50 stands for zero in the data rows.
Here are some numbered points:
37;37;37;37;37;37;37;38;37;37;37;38;47;41;37;38;37;37;37;50;56;57;37;37;37;37;41;45;52;53;37;37;39;40;41;42;44;39;37;37;42;41;42;44;40;37;37;42;49;40;43;42;42;37;37;37;44;47;44;40 0
67;66;64;60;61;65;43;50;61;64;61;57;59;63;43;45;44;59;59;58;56;60;48;46;51;44;55;59;60;63;45;47;48;54;64;68;63;68;49;45;51;64;66;69;66;66;48;51;61;67;65;69;67;64;61;66;63;62;66;65 1
43;42;40;40;40;46;44;48;43;39;42;39;42;49;46;47;41;42;47;60;46;51;51;47;53;46;68;74;61;46;47;47;55;71;74;78;59;49;50;47;46;56;73;65;47;48;48;47;46;49;53;50;48;44;48;49;45;45;46;45 2
37;37;37;37;37;37;37;37;37;37;37;37;37;41;37;37;37;37;41;37;44;44;37;37;37;37;37;40;43;40;37;37;37;37;40;50;47;37;37;37;37;37;49;56;57;48;37;37;37;50;48;47;56;54;37;37;49;46;37;37 3
45;49;45;37;37;37;37;37;47;50;38;37;37;37;37;37;42;43;39;37;37;37;37;37;41;57;40;37;37;37;37;37;56;61;60;42;37;37;37;54;58;58;57;56;43;43;43;49;56;60;59;52;46;44;47;46;47;56;53;46 4
43;54;54;54;53;55;37;43;54;53;56;53;54;55;49;50;51;56;55;55;51;55;56;53;60;51;51;59;55;52;55;53;56;53;37;60;53;56;56;53;50;37;37;38;56;57;52;53;50;44;37;43;61;53;54;55;51;49;43;59 5
60;57;41;37;37;37;54;62;61;51;40;37;37;37;55;57;51;40;37;37;37;37;59;53;44;37;37;37;37;37;51;40;39;37;37;37;37;37;41;37;37;37;37;37;37;37;38;37;37;38;37;38;37;37;39;38;37;37;37;37 6
37;37;37;37;37;37;37;37;37;37;37;37;37;37;37;37;37;37;37;45;37;37;37;37;37;37;46;49;49;37;37;37;37;45;46;50;47;47;37;37;46;50;51;47;47;48;37;37;46;49;48;47;48;46;37;41;51;50;46;49 7
39;37;38;57;63;43;40;37;37;43;61;63;61;61;38;39;40;60;62;63;65;63;37;37;42;58;65;65;65;68;37;37;37;38;55;66;63;64;38;37;37;37;41;57;59;55;39;37;37;37;37;39;54;49;37;37;37;37;37;41 8
61;51;50;43;40;37;64;59;52;54;53;47;37;38;61;56;52;53;49;39;38;37;41;50;52;49;40;39;39;39;37;43;47;39;37;37;37;37;41;43;41;37;39;37;37;37;49;47;44;40;37;37;37;37;43;42;45;47;37;37 9
54;40;40;40;44;39;68;64;61;54;45;41;39;43;67;66;66;65;50;43;43;41;62;68;65;60;46;43;37;44;64;66;59;46;38;37;37;37;63;58;44;43;45;37;37;37;52;43;38;42;41;39;37;41;38;37;39;43;39;41 10
61;61;58;58;58;63;54;61;62;57;59;58;66;71;56;58;56;59;61;67;70;74;60;60;62;56;60;71;72;69;60;70;68;59;60;65;66;74;72;77;67;49;58;62;60;69;72;68;44;43;47;59;60;57;56;47;41;39;41;48 11
68;71;65;72;70;69;71;73;71;63;57;65;68;66;70;74;59;59;57;57;58;65;72;61;58;59;61;61;52;57;68;59;61;59;62;63;61;54;62;60;60;63;61;61;60;59;67;62;60;56;63;61;60;62;70;68;63;58;60;58 12
37;38;49;43;37;37;65;56;39;49;49;50;40;37;74;65;53;49;47;50;47;38;72;61;48;53;52;46;48;41;75;76;63;47;47;49;42;37;74;76;71;53;51;47;37;37;72;70;52;37;37;37;37;37;65;51;37;37;37;37 13
40;42;41;40;37;37;42;37;40;41;38;41;43;37;41;38;37;43;41;41;39;37;41;37;37;37;41;40;42;41;37;37;37;37;37;37;41;40;37;37;37;37;37;40;44;39;41;37;37;37;39;67;63;45;37;38;37;37;47;68 14
37;37;46;51;51;52;37;37;37;37;37;46;51;51;37;37;37;37;39;45;54;51;37;43;37;37;44;52;52;49;45;41;40;49;53;51;51;46;45;42;45;48;49;52;53;52;42;45;44;46;48;50;54;55;44;42;43;43;46;53 15
49;52;51;56;56;57;55;48;52;51;49;55;59;52;54;51;55;54;51;50;53;51;57;55;53;51;53;51;53;52;54;55;54;55;55;49;52;50;53;54;53;49;50;49;51;48;56;56;50;50;48;49;49;51;50;51;52;49;50;51 16
72;74;74;66;72;75;74;71;73;72;66;50;64;73;74;72;57;60;52;44;50;63;72;57;40;45;42;45;45;45;78;69;48;53;48;45;45;58;74;72;60;54;48;45;50;62;71;71;58;54;53;49;51;56;74;72;69;59;51;51 17
49;44;41;41;40;39;38;52;53;46;42;38;41;41;45;50;48;53;45;40;37;42;54;51;55;47;41;39;38;37;50;51;54;52;46;41;37;42;47;50;50;47;37;37;37;41;38;44;45;37;37;37;37;37;41;42;39;37;37;37 18
52;47;46;45;47;47;54;65;62;50;43;44;43;45;53;62;64;47;41;42;42;44;45;49;45;46;45;42;43;44;50;49;40;41;42;42;40;42;48;50;46;48;44;42;40;39;46;46;50;44;41;42;42;47;49;49;46;47;42;45 19
63;64;63;62;63;62;37;49;57;54;64;61;62;62;37;51;49;54;57;63;60;63;52;51;58;49;52;57;52;58;52;54;55;53;53;48;37;46;53;51;51;50;44;37;37;37;39;51;49;44;37;37;37;37;56;60;50;49;37;37 20
44;43;40;41;41;40;37;44;44;39;42;41;37;39;37;39;38;43;43;39;37;37;43;40;45;40;37;37;37;37;47;42;45;44;37;37;37;37;51;44;41;42;43;37;37;37;47;48;43;43;41;44;37;37;50;50;45;42;43;43 21
71;71;69;57;48;50;58;64;63;68;53;47;47;45;60;64;75;71;67;52;47;51;64;68;70;76;70;60;51;60;71;73;69;66;62;61;59;60;72;72;70;66;65;62;59;59;69;68;72;70;63;59;60;62;71;72;71;71;69;65 22
64;59;61;59;56;52;56;53;53;65;60;53;51;54;54;55;53;59;53;54;55;52;49;54;53;52;55;52;55;56;46;54;52;54;51;54;53;54;40;47;53;55;56;53;51;55;41;40;49;55;53;53;54;54;37;37;38;52;50;52 23
37;37;48;49;52;50;37;37;37;37;47;49;48;51;43;37;37;43;49;50;53;49;41;44;40;47;51;52;51;61;43;46;45;51;47;52;58;64;46;46;49;52;55;57;60;64;51;49;48;51;51;50;56;61;47;46;47;50;46;51 24
55;54;39;37;37;37;59;55;53;37;37;37;37;37;52;53;40;37;37;37;37;37;37;40;37;37;37;37;37;37;37;37;37;37;37;37;37;37;37;37;37;37;37;37;37;37;37;37;37;37;37;37;37;37;37;37;37;37;37;37 25
39;43;49;48;47;51;41;38;40;40;44;48;49;52;41;40;42;41;48;47;54;52;38;42;41;44;47;52;52;47;37;37;43;52;54;51;51;46;37;37;49;52;50;51;51;52;37;37;46;52;51;50;50;48;37;44;49;50;49;50 26
57;66;66;66;61;60;55;58;51;52;65;65;62;60;53;47;44;49;53;61;57;60;50;47;53;44;47;51;57;57;47;47;50;49;47;50;45;61;51;45;45;45;47;46;41;50;55;48;43;47;42;41;45;55;61;58;46;48;52;42 27
65;65;63;63;63;62;63;69;68;63;64;61;62;63;62;63;58;67;64;63;58;62;66;59;61;56;64;63;54;53;57;55;57;57;60;61;47;53;58;53;52;54;56;63;57;60;53;53;52;54;54;64;66;63;59;56;52;51;61;64 28
37;64;68;48;37;37;37;37;37;42;51;45;40;37;37;37;37;37;41;41;37;37;37;37;37;37;37;37;37;37;37;37;37;37;37;37;37;37;37;37;37;56;37;37;37;37;37;37;53;69;63;37;37;37;37;37;52;65;61;37 29
42;39;37;39;45;40;43;41;40;47;44;41;40;42;42;44;44;48;44;43;44;40;39;45;45;45;46;46;44;46;43;45;42;46;43;46;45;55;42;42;45;46;48;45;54;63;44;41;42;46;46;55;62;62;37;37;39;43;39;48 30
44;42;39;40;40;39;52;55;49;41;37;39;39;40;50;55;48;37;37;37;37;42;53;51;47;37;37;37;37;42;50;51;52;44;37;40;51;48;50;51;51;54;46;52;51;50;49;50;53;48;56;54;52;53;52;50;50;48;51;50 31
49;45;46;47;50;50;78;73;57;50;50;51;50;50;77;59;57;53;55;49;52;49;58;57;55;55;51;51;51;47;57;50;54;55;56;53;51;46;53;51;54;57;53;52;51;49;51;53;53;55;54;50;48;47;49;51;51;52;49;48 32
37;41;41;54;69;70;55;55;42;41;53;73;70;71;50;44;38;41;38;56;68;73;43;38;39;37;39;41;52;68;37;38;37;37;37;41;42;53;37;37;37;37;37;37;38;38;37;37;37;37;37;37;37;39;37;37;37;37;37;37 33
54;58;57;57;59;59;45;37;41;56;54;57;61;56;37;37;37;42;51;51;56;56;37;37;37;37;43;43;54;57;37;37;37;37;41;40;62;60;37;37;37;37;43;58;71;68;37;37;37;45;61;69;71;72;44;37;47;63;72;70 34
37;37;37;37;37;37;52;45;37;37;37;37;37;37;49;67;49;37;37;37;37;37;59;72;66;45;37;37;37;37;37;66;44;37;37;37;37;37;37;37;37;37;37;37;37;37;37;37;37;37;37;37;37;37;37;37;37;37;37;37 35
39;44;56;53;42;39;41;44;42;57;62;63;50;41;39;44;39;52;59;62;46;42;41;40;41;38;51;50;37;39;38;39;41;39;45;55;46;39;38;38;39;46;53;57;55;44;37;39;44;50;59;59;54;54;40;38;41;44;53;53 36
43;46;45;43;44;43;60;61;50;48;45;46;43;43;58;54;46;48;43;44;42;46;52;45;46;45;42;41;37;41;42;45;44;39;40;40;41;37;41;42;39;40;39;41;39;37;40;42;41;37;41;41;39;39;42;42;43;38;38;37 37
57;53;52;54;52;55;37;50;63;59;51;53;56;51;37;42;63;58;53;53;52;51;46;60;57;56;55;53;54;52;58;55;58;59;57;51;52;53;52;53;56;55;51;50;54;51;54;54;50;54;49;50;51;53;48;51;53;50;54;52 38
New points follow, each followed by the numbers of its two nearest points above by angle, seen from the average point of the numbered points, nearest first.
53;52;51;48;44;45;50;64;53;51;46;46;44;45;62;66;65;52;44;43;44;43;64;63;65;59;48;41;44;44;67;68;57;43;42;43;42;43;64;68;63;52;47;43;42;41;53;62;53;51;47;42;41;45;51;53;51;52;51;51 -> 13 10
61;61;63;57;59;63;62;59;62;61;59;58;56;60;63;62;66;60;61;56;59;60;52;64;64;65;60;57;60;60;49;50;62;65;67;61;63;57;45;45;54;64;62;62;63;63;44;48;46;56;64;61;62;60;46;45;47;60;62;61 -> 28 23
51;56;54;56;54;52;54;56;53;54;57;59;55;54;52;55;49;57;56;59;56;59;52;52;52;52;57;58;54;53;50;51;51;50;54;57;56;51;49;49;51;53;51;57;54;52;44;50;52;49;57;55;52;53;44;50;51;50;52;52 -> 28 12
60;57;57;59;39;37;37;37;46;41;54;43;37;37;37;37;37;37;39;37;37;37;37;37;37;37;38;44;37;37;37;37;37;37;43;46;43;37;37;37;37;48;49;45;45;41;37;37;45;44;44;44;45;46;37;37;39;45;45;47 -> 29 25
51;39;37;37;40;44;54;49;39;39;38;37;37;39;50;43;37;38;37;38;39;37;47;50;40;37;37;38;38;41;49;55;57;42;37;37;38;52;50;49;56;62;46;37;48;60;52;50;48;56;57;48;58;50;46;46;48;49;43;48 -> 31 30
49;49;54;63;60;58;47;51;47;48;49;54;59;58;47;48;51;49;46;49;52;55;46;44;46;52;51;46;50;49;47;49;44;46;45;48;53;47;46;48;45;50;51;55;57;52;46;45;48;47;54;58;58;58;48;47;47;56;57;60 -> 34 1
71;73;72;75;73;71;60;45;51;71;70;73;71;72;41;38;41;50;60;70;70;70;37;37;37;43;49;61;72;71;37;37;37;37;37;49;62;69;38;38;55;47;49;58;58;62;41;54;84;77;61;58;58;60;64;72;85;84;69;63 -> 1 27
55;49;39;37;40;53;61;63;60;58;44;40;51;58;62;67;57;58;42;44;50;61;64;64;63;58;56;52;55;57;63;65;65;61;60;60;59;56;60;63;63;66;63;61;58;56;61;62;64;60;64;61;58;59;62;63;62;57;58;56 -> 22 12
43;50;52;52;51;53;47;41;45;46;51;52;51;52;46;45;47;45;52;50;55;52;45;49;47;47;43;49;52;52;45;43;45;47;51;50;55;66;49;42;46;48;50;56;69;72;48;48;47;53;57;68;71;70;51;48;49;49;54;67 -> 34 24
37;37;37;37;37;37;37;37;37;37;37;37;37;37;37;37;37;37;37;37;37;37;42;37;37;37;37;37;37;37;64;42;37;37;37;37;37;37;68;64;39;37;37;37;37;37;65;64;52;37;37;37;37;37;65;56;37;37;37;37 -> 21 18
46;56;55;56;55;54;48;51;49;50;54;58;54;53;46;50;45;49;47;56;52;50;48;48;48;46;49;52;46;47;46;47;48;47;49;49;49;46;45;46;46;50;48;51;47;46;38;45;47;44;51;50;46;47;37;40;45;45;47;45 -> 33 36
44;44;45;46;40;37;37;46;42;43;43;44;44;39;37;40;47;43;40;43;46;47;37;38;42;48;46;45;55;52;39;43;41;41;43;52;51;37;37;41;41;43;42;52;37;37;37;37;42;37;37;37;37;37;37;37;37;37;37;37 -> 0 25
73;73;73;74;74;74;73;69;73;66;61;72;76;71;73;70;69;40;39;65;71;70;74;63;39;37;37;40;66;70;65;38;37;37;37;37;39;65;37;37;37;37;37;37;37;37;51;37;37;37;37;37;37;51;66;47;37;37;37;37 -> 27 33
50;39;37;37;37;37;54;50;44;37;37;37;37;37;54;52;56;43;37;37;37;37;52;57;54;54;41;37;37;48;55;50;53;56;57;43;49;49;54;51;46;53;52;52;53;55;55;42;38;48;55;54;53;51;60;57;44;52;51;53 -> 31 4
44;47;55;48;46;46;45;41;46;53;58;56;48;45;41;41;46;47;59;49;48;45;41;44;45;46;45;45;44;42;43;38;43;44;47;44;45;41;41;40;42;42;42;44;46;46;40;40;41;45;46;45;45;43;41;41;39;43;43;43 -> 36 29
50;50;52;57;55;55;40;45;45;45;53;56;55;55;42;41;41;37;42;53;55;53;39;37;37;37;37;42;54;53;37;37;37;37;37;37;43;53;41;39;37;37;37;43;48;48;42;43;45;37;42;48;47;51;49;49;50;47;49;53 -> 33 34
50;50;52;55;53;53;52;58;49;50;51;53;53;53;54;57;59;52;52;53;52;53;55;55;57;61;58;53;54;54;58;58;55;57;55;53;51;52;56;59;56;61;60;57;53;49;55;54;58;57;56;53;51;52;57;57;57;57;54;55 -> 22 12
50;53;52;53;53;54;37;42;52;52;49;51;58;51;37;37;51;54;53;52;51;49;37;37;43;55;57;54;54;52;37;37;50;54;57;51;52;51;37;37;38;49;52;50;51;50;37;37;37;41;47;49;51;53;37;37;37;37;42;49 -> 8 26
37;49;63;54;38;38;37;37;49;61;68;68;55;38;38;49;65;66;71;66;68;54;37;44;64;69;64;67;66;53;37;37;42;67;69;65;57;37;37;37;37;42;62;61;41;37;37;37;37;37;44;40;37;37;37;37;37;37;37;37 -> 8 2
66;60;60;49;43;39;65;62;62;66;65;49;38;41;62;66;65;64;55;41;42;42;64;73;65;69;72;49;45;60;72;75;72;74;71;72;59;62;73;70;76;77;77;73;65;60;72;71;72;74;73;66;59;58;59;67;69;73;64;61 -> 22 12
37;37;43;42;61;60;38;37;37;47;56;58;60;63;37;38;45;56;60;63;65;61;37;45;53;52;62;63;64;65;37;46;50;46;50;61;62;66;37;37;43;44;47;50;58;61;38;37;38;43;44;49;40;52;37;37;37;41;43;39 -> 8 24
46;48;50;52;49;49;47;41;47;50;49;53;55;48;47;44;52;52;51;52;49;47;48;46;46;47;53;53;53;48;47;46;45;48;50;49;66;58;45;46;45;44;49;64;74;71;49;48;44;48;63;68;73;76;42;46;51;65;65;64 -> 34 1
40;41;42;40;41;43;41;39;40;39;41;42;42;42;42;40;42;40;46;41;46;43;40;42;41;43;39;42;42;43;42;37;39;42;44;41;55;62;40;39;42;42;39;54;68;69;39;39;41;44;50;66;69;67;40;39;39;40;42;58 -> 30 3
61;65;55;47;45;46;46;57;64;56;48;49;44;46;45;54;53;48;44;48;44;48;52;66;62;46;45;48;44;45;63;66;70;59;50;48;47;43;65;52;62;70;61;50;45;43;50;45;49;59;71;63;48;45;45;46;46;46;58;48 -> 22 38
54;52;53;55;50;53;50;56;59;58;52;46;43;50;51;59;73;67;50;42;42;44;57;66;68;73;70;48;42;44;51;60;67;66;53;44;41;48;51;53;57;59;54;49;47;48;50;51;53;52;51;50;49;52;52;52;52;52;50;53 -> 22 38
55;60;57;42;56;56;59;61;60;57;41;37;40;57;56;62;52;41;37;37;37;44;59;59;59;54;39;37;38;54;56;58;61;58;56;41;58;57;56;59;64;65;58;58;59;56;54;61;65;61;65;61;58;58;53;58;62;59;59;56 -> 22 12
37;37;37;37;37;37;37;37;37;37;39;37;39;37;37;37;39;44;52;43;37;37;37;37;43;55;56;51;42;37;37;43;56;61;58;51;46;37;42;56;59;56;59;49;38;37;58;63;56;59;58;57;44;37;57;59;60;57;62;58 -> 4 7
39;42;42;41;41;38;41;43;40;41;40;41;38;40;38;42;40;44;38;42;39;44;41;41;52;53;44;42;38;39;38;51;55;52;56;46;42;37;49;54;54;56;55;55;45;38;51;52;56;51;59;57;53;44;53;53;53;52;53;52 -> 4 31
46;51;51;50;49;51;48;41;48;55;52;52;52;52;48;46;57;58;60;50;56;52;49;57;58;58;56;56;51;49;53;54;58;60;60;57;53;46;48;51;58;59;55;53;50;50;47;48;52;58;54;49;49;48;49;47;48;53;49;48 -> 38 22
52;44;47;47;50;46;54;53;51;52;49;47;46;49;53;56;54;54;50;49;49;47;50;55;53;54;55;51;49;51;51;53;52;55;49;50;48;50;52;50;54;53;59;52;47;48;55;52;51;56;57;56;51;47;45;47;47;50;51;53 -> 22 32
50;47;42;59;60;57;48;52;45;40;46;58;60;58;50;46;41;38;38;45;56;52;47;43;37;42;40;37;47;48;47;42;37;37;37;40;46;47;46;39;37;40;41;47;46;46;46;44;39;43;45;47;47;48;47;47;46;48;47;50 -> 33 15
43;37;37;37;37;37;37;58;63;46;37;37;37;37;56;68;71;68;58;37;37;37;38;62;64;78;81;56;37;37;55;76;73;78;78;78;56;37;64;74;79;83;81;74;46;37;62;62;75;78;76;46;37;37;64;65;65;69;47;37 -> 22 2
53;53;54;56;52;53;38;43;45;52;53;54;52;52;38;38;41;46;51;53;52;52;37;37;37;41;51;53;54;53;37;37;37;37;42;60;56;53;38;38;37;45;63;65;75;65;37;37;43;59;66;76;80;80;40;41;58;64;68;82 -> 34 1
52;55;60;63;62;63;43;41;46;57;64;64;62;62;45;42;47;50;66;62;65;62;42;46;47;37;52;62;63;57;45;43;37;37;37;54;60;53;45;37;37;37;37;37;53;56;37;37;37;37;37;37;37;51;50;37;37;37;37;37 -> 8 33
62;63;52;42;41;48;65;59;63;52;39;40;44;40;64;61;58;43;42;40;39;38;67;59;45;41;43;41;41;41;63;62;50;43;45;39;40;41;64;64;62;46;42;38;41;46;65;66;62;58;41;40;46;62;60;62;65;61;51;45 -> 17 13
51;52;52;52;52;53;52;46;51;52;49;51;56;50;52;49;56;52;52;51;50;52;52;50;51;51;56;54;62;63;49;50;49;51;55;59;67;67;50;51;50;49;52;59;68;65;54;53;49;49;37;37;59;65;47;50;52;50;48;37 -> 11 1
54;43;41;42;46;41;54;54;52;56;47;42;40;43;54;56;55;55;51;44;45;42;45;54;54;53;46;44;43;45;41;49;49;50;44;45;41;45;42;43;51;50;50;42;40;43;48;49;49;52;50;42;42;40;40;43;49;50;44;43 -> 9 10
48;46;48;53;51;51;45;51;47;49;50;52;52;50;43;45;51;50;49;51;50;49;37;37;47;54;54;49;51;51;37;37;37;47;50;51;48;50;44;43;37;37;52;49;50;47;54;54;43;37;37;48;48;50;56;56;54;37;37;50 -> 8 33
51;51;50;53;43;37;49;54;50;51;49;50;50;40;43;49;53;50;48;49;41;37;37;43;48;53;52;43;37;37;37;51;48;47;50;50;39;37;48;52;50;53;54;52;49;37;47;50;52;52;52;51;49;40;39;50;52;52;50;53 -> 4 29
39;42;40;42;41;50;44;37;41;41;39;41;46;46;48;39;49;46;42;43;45;48;52;49;56;55;47;47;50;50;51;57;57;58;59;50;49;49;51;58;56;55;55;53;50;49;53;57;55;59;55;55;52;51;46;49;57;55;59;52 -> 4 2
43;39;37;38;44;55;53;39;39;37;37;37;41;42;54;41;46;43;37;37;37;39;55;50;55;58;42;37;45;53;50;56;69;70;60;42;53;53;51;64;69;66;64;52;53;52;56;53;62;65;52;52;53;54;50;52;53;54;55;53 -> 4 31
37;37;37;37;37;39;61;37;37;37;37;37;37;37;56;61;37;37;37;37;37;42;42;57;62;37;37;37;44;63;46;51;70;65;37;43;65;63;52;68;73;72;59;66;69;69;64;68;70;70;71;68;69;66;69;67;67;68;67;67 -> 31 22
53;53;51;49;51;50;54;52;55;53;51;51;51;50;56;54;57;54;59;49;52;50;54;57;55;56;51;54;51;47;55;51;54;57;58;53;50;46;50;51;55;57;52;53;52;50;48;51;53;56;54;50;49;47;50;48;48;51;48;48 -> 22 12
37;40;42;45;39;40;38;37;39;39;48;51;44;39;38;38;40;46;53;49;54;45;37;38;37;46;48;49;50;46;37;37;37;37;47;41;41;42;37;37;37;37;37;37;38;37;37;37;37;37;40;37;37;37;39;37;37;38;37;38 -> 0 21
37;37;37;37;37;37;37;37;37;37;37;37;37;37;37;37;37;37;37;37;37;37;37;37;45;44;37;37;37;37;37;42;68;72;45;37;37;37;40;66;73;74;68;39;37;37;37;61;70;71;69;39;37;37;37;37;58;65;37;37 -> 4 7
51;53;54;53;53;54;53;49;53;51;53;54;52;50;53;52;54;52;57;51;55;37;52;56;55;54;51;52;38;37;53;50;53;61;55;52;46;37;52;52;59;66;57;51;53;47;51;57;64;67;67;58;52;51;57;62;62;64;64;63 -> 22 12
49;50;55;49;50;51;49;47;51;53;56;55;51;48;49;48;53;53;58;52;53;49;49;53;53;52;50;51;50;47;49;49;55;56;53;49;49;48;52;55;57;56;53;50;53;54;50;56;56;57;55;51;52;52;49;51;54;53;49;52 -> 22 38
51;47;48;50;53;47;51;47;46;50;51;49;46;50;49;50;49;50;48;50;50;47;42;41;49;48;51;51;50;51;37;37;41;49;45;50;49;51;37;37;37;42;52;48;46;50;37;37;37;37;43;48;47;46;37;37;37;40;44;50 -> 8 14
47;48;51;50;56;59;49;45;50;49;50;53;60;60;49;48;52;49;53;48;55;51;47;52;50;50;47;49;49;45;51;46;48;50;51;48;41;39;50;47;51;50;45;40;37;37;46;48;47;44;41;45;40;42;48;47;40;37;37;39 -> 20 33
46;50;51;52;49;51;48;37;43;49;51;52;54;47;42;37;40;48;42;38;50;48;38;37;37;37;43;43;53;50;37;37;37;37;39;42;49;47;37;37;37;37;37;37;47;45;38;37;37;37;37;45;47;48;37;37;38;37;46;46 -> 14 0
46;41;43;45;39;42;67;72;63;45;42;39;37;37;69;70;73;63;43;40;37;37;66;66;66;69;49;37;37;37;69;71;62;43;37;37;37;37;61;65;44;43;41;37;37;37;42;45;40;40;40;37;37;37;40;41;41;42;40;41 -> 10 19
42;39;41;40;43;38;46;45;37;44;45;39;39;42;48;49;44;39;40;40;41;40;42;48;45;42;41;41;43;43;45;47;40;40;38;42;41;42;43;41;39;41;43;40;38;41;42;40;37;40;38;39;39;40;37;37;38;40;37;41 -> 25 35
37;37;37;37;37;37;50;49;51;38;37;37;37;37;52;49;54;46;37;37;37;37;49;58;58;53;45;37;39;47;57;60;63;59;55;46;49;47;60;61;64;62;56;50;51;52;58;61;61;62;55;51;51;49;61;61;58;53;51;50 -> 31 4
48;51;51;49;50;47;50;53;51;51;52;51;47;49;48;54;50;52;46;51;48;52;51;51;51;49;48;50;47;49;49;50;50;50;50;43;50;47;49;51;48;49;37;41;49;46;53;49;51;38;42;50;49;48;56;50;50;46;47;46 -> 5 20
41;43;44;42;43;43;43;42;44;43;46;44;43;44;44;43;46;42;48;42;46;43;51;54;46;46;42;44;44;41;72;67;51;46;48;42;42;39;71;72;71;53;44;44;43;43;68;71;72;72;54;46;44;41;72;70;70;69;52;44 -> 13 22
68;54;47;46;46;42;64;70;64;47;47;45;47;46;63;66;64;62;49;48;45;44;63;66;72;64;58;49;42;39;43;61;70;68;50;46;37;43;43;43;62;50;42;43;41;43;41;40;41;40;40;44;43;41;42;43;39;37;40;39 -> 10 32
52;51;49;49;49;53;47;53;52;49;51;47;53;56;46;49;45;51;50;54;53;57;52;49;55;47;48;52;56;52;46;49;52;50;50;54;45;55;37;44;48;48;49;50;37;37;37;37;41;49;47;38;37;37;37;37;46;45;47;41 -> 33 20
58;58;57;57;52;53;55;62;59;57;53;54;52;52;58;58;61;57;53;53;53;52;55;56;57;59;55;49;53;55;57;60;54;55;50;50;53;56;57;58;56;58;57;55;54;53;55;55;58;55;56;53;53;55;58;56;56;57;54;57 -> 22 12
44;45;48;46;47;47;46;43;45;45;48;46;47;46;47;44;48;46;50;46;49;46;50;49;46;46;43;47;47;44;54;49;47;49;49;46;45;43;49;50;52;48;44;47;47;46;50;51;51;54;48;45;46;42;52;50;50;49;46;45 -> 21 4
37;37;37;37;37;37;68;64;51;37;37;37;37;37;68;60;37;37;37;37;37;37;62;38;37;37;37;37;37;37;39;37;37;37;37;37;37;37;40;37;37;37;37;37;37;37;39;39;37;37;37;37;37;37;41;39;38;37;37;37 -> 37 25
71;70;61;38;37;37;66;72;73;60;42;37;40;41;67;70;67;69;48;41;40;44;74;72;75;66;66;49;41;37;71;71;73;72;70;72;44;42;74;70;69;69;70;74;67;61;69;69;67;71;69;72;71;67;71;71;68;67;69;69 -> 22 12
41;43;44;48;52;53;51;38;42;43;44;52;56;51;50;48;48;49;50;51;50;51;51;50;50;50;54;53;55;58;49;51;49;51;53;53;58;55;50;51;48;48;53;53;55;53;53;53;49;51;50;54;54;57;46;50;52;49;51;53 -> 24 16
43;39;41;38;43;40;44;42;40;44;41;37;37;43;43;44;41;40;37;37;39;38;38;41;38;37;38;39;38;39;41;38;37;37;37;38;37;38;45;50;41;37;39;37;37;38;58;56;54;42;37;37;37;38;54;51;53;55;40;38 -> 21 25
52;55;53;53;54;53;42;48;49;51;56;53;54;55;43;43;46;55;56;58;53;55;48;46;58;53;56;58;57;50;48;51;57;58;57;61;55;56;48;50;51;53;56;60;55;47;44;45;49;52;52;58;48;43;46;48;45;48;47;45 -> 1 11
48;39;46;47;50;46;55;46;39;42;44;45;45;51;48;44;40;44;47;42;48;51;48;47;45;50;51;50;53;57;51;52;48;49;48;51;51;55;52;46;50;51;53;49;47;51;53;49;48;50;49;50;49;49;50;47;47;50;47;50 -> 24 15
47;51;51;51;50;49;47;50;47;48;51;52;48;51;45;50;45;48;47;53;50;53;47;47;48;48;48;52;52;50;45;46;50;40;45;57;61;53;47;47;44;39;38;54;59;56;47;50;50;40;49;54;57;51;50;49;50;48;48;49 -> 34 8
51;52;50;49;50;49;43;52;52;47;51;47;51;53;37;37;46;51;50;52;50;53;37;37;48;46;50;53;53;49;37;43;52;53;53;56;49;52;50;47;51;52;52;56;52;52;47;52;58;59;51;54;53;50;50;52;55;52;49;48 -> 1 24
51;46;42;39;42;40;52;48;46;45;42;38;37;41;50;50;48;48;39;40;42;39;46;48;45;49;50;41;42;49;47;45;41;44;47;49;47;56;45;38;42;42;47;49;50;55;51;43;40;44;49;53;52;51;46;44;41;48;46;51 -> 30 14
47;46;48;59;64;64;43;47;45;47;53;63;63;63;43;45;47;45;57;63;60;56;40;40;41;46;50;55;47;44;42;44;40;42;42;45;43;41;42;43;41;45;47;43;43;40;43;41;43;49;43;43;43;43;47;43;52;63;56;47 -> 33 20
40;41;42;41;42;43;43;44;41;40;38;41;45;39;54;57;54;43;41;40;40;38;61;61;60;52;44;41;41;40;61;61;60;60;53;40;42;39;58;61;60;57;58;44;50;41;62;63;58;59;43;37;49;53;55;59;60;45;37;37 -> 13 31
38;40;48;53;55;56;43;38;39;39;42;48;53;54;41;38;43;40;45;41;49;53;39;42;40;42;37;41;47;50;44;37;37;41;44;46;53;50;52;37;37;39;48;53;54;55;49;37;37;37;51;51;53;51;53;50;37;50;50;51 -> 15 34
38;45;55;58;55;55;44;41;38;52;54;57;55;55;53;45;54;57;54;61;57;55;53;53;56;61;62;60;62;59;54;56;56;55;58;61;60;60;55;58;60;63;64;61;62;59;52;52;58;62;62;62;60;62;54;55;55;59;62;64 -> 1 22
61;60;54;52;53;55;63;56;62;62;55;52;55;50;63;59;66;63;58;52;50;50;64;62;61;59;57;53;53;53;61;61;62;63;59;52;54;53;62;62;62;58;59;53;53;52;62;62;60;61;57;59;54;59;57;61;62;60;62;60 -> 22 12
65;59;48;49;45;45;61;65;61;49;45;46;46;45;64;63;65;57;46;45;45;45;60;57;58;61;51;45;47;46;60;62;57;57;58;49;44;43;59;61;58;64;62;59;48;42;58;58;61;60;60;58;57;48;60;59;60;60;58;62 -> 22 12
51;56;55;56;56;56;39;46;55;55;52;56;59;53;41;37;57;56;55;56;54;52;51;41;39;52;58;55;55;55;53;58;44;40;54;53;58;61;49;52;56;40;55;57;60;54;54;52;49;55;57;59;53;53;48;50;52;49;59;54 -> 1 38
44;45;49;51;65;54;45;44;47;44;52;68;68;66;46;45;48;50;69;67;70;68;46;48;47;53;63;69;68;64;47;42;45;46;46;66;75;64;46;43;43;37;37;51;76;75;44;40;37;37;37;37;55;73;42;37;37;37;37;37 -> 8 11
